0: Array([106., 141., 125., 102.,  61., 147., 121., 162., 130., 150., 146., 105.])
1: Array([151., 156., 116.,  97., 146., 136.,  98., 144., 132., 149., 154., 160.])
2: Array([129., 133., 162., 121., 132., 129., 105., 145., 177., 152., 147., 172.])
3: Array([116., 124., 109.,  95., 123., 177., 110., 196., 108., 179., 178., 154.])
4: Array([ 95., 155., 190.,  96., 117., 142., 158., 154., 180., 150., 137.,  78.])
5: Array([141., 106., 130., 107., 118., 139., 106., 135.,  97., 121., 129., 124.])
6: Array([143., 169., 147., 119., 136., 153., 136., 133., 109., 142., 140., 154.])
7: Array([ 98., 125., 122.,  93., 167., 157., 165., 137., 136., 154., 154., 123.])
8: Array([143., 177., 138., 121., 163., 161., 114., 130., 111., 149., 142., 180.])
9: Array([136., 114., 147., 129., 165., 126., 192., 121., 110., 120., 139., 151.])
10: Array([180.,  69., 119., 144., 136.,  98., 127., 103., 134., 119., 130., 104.])
11: Array([106., 100.,  97., 125.,  82., 145.,  94., 149., 128., 120., 135., 115.])
12: Array([184.,  86.,  97., 108., 131., 142., 193., 122., 145., 107., 140., 161.])
13: Array([ 92.,  92., 171.,  85., 159., 127., 124., 150.,  92., 154., 145.,  65.])
14: Array([152., 147., 144., 139., 148.,  85., 128., 119., 143.,  96.,  98., 120.])

Array([153., 153., 146., 130.,  93., 127., 147., 117., 127., 125., 136., 184.]) 6 2
Array([128.,  90., 163., 134.,  82., 127., 147., 119.,  92., 123., 156., 157.]) 5 9
Array([ 96., 172., 139.,  87., 189., 155., 157., 172., 105., 173., 173.,  86.]) 7 13
Array([ 94.,  97., 124., 107., 129., 137., 117., 131., 120., 148., 139., 142.]) 5 11
Array([145., 173., 102., 142., 130., 113.,  74., 105., 122., 109., 107.,  90.]) 14 5
Array([ 56., 191., 134.,  75., 123., 206.,  88., 215., 198., 183., 198., 151.]) 3 2
Array([ 93., 141., 122., 136., 144., 139., 115., 137., 170., 151., 130.,  95.]) 7 4
Array([113.,  97., 102.,  87., 185., 155., 120., 143., 164., 155., 160., 125.]) 7 1
Array([178., 168.,  90., 112., 150., 122., 141., 127., 151., 125., 110., 105.]) 14 1
Array([124., 100., 130., 123., 122., 138., 191., 153., 118., 132., 130., 203.]) 9 12
Array([142., 126., 178., 160., 107., 124., 114., 120., 161., 116., 129., 171.]) 2 14
Array([161., 161., 203., 166., 147.,  93.,  78.,  75., 149.,  89.,  91., 134.]) 14 2
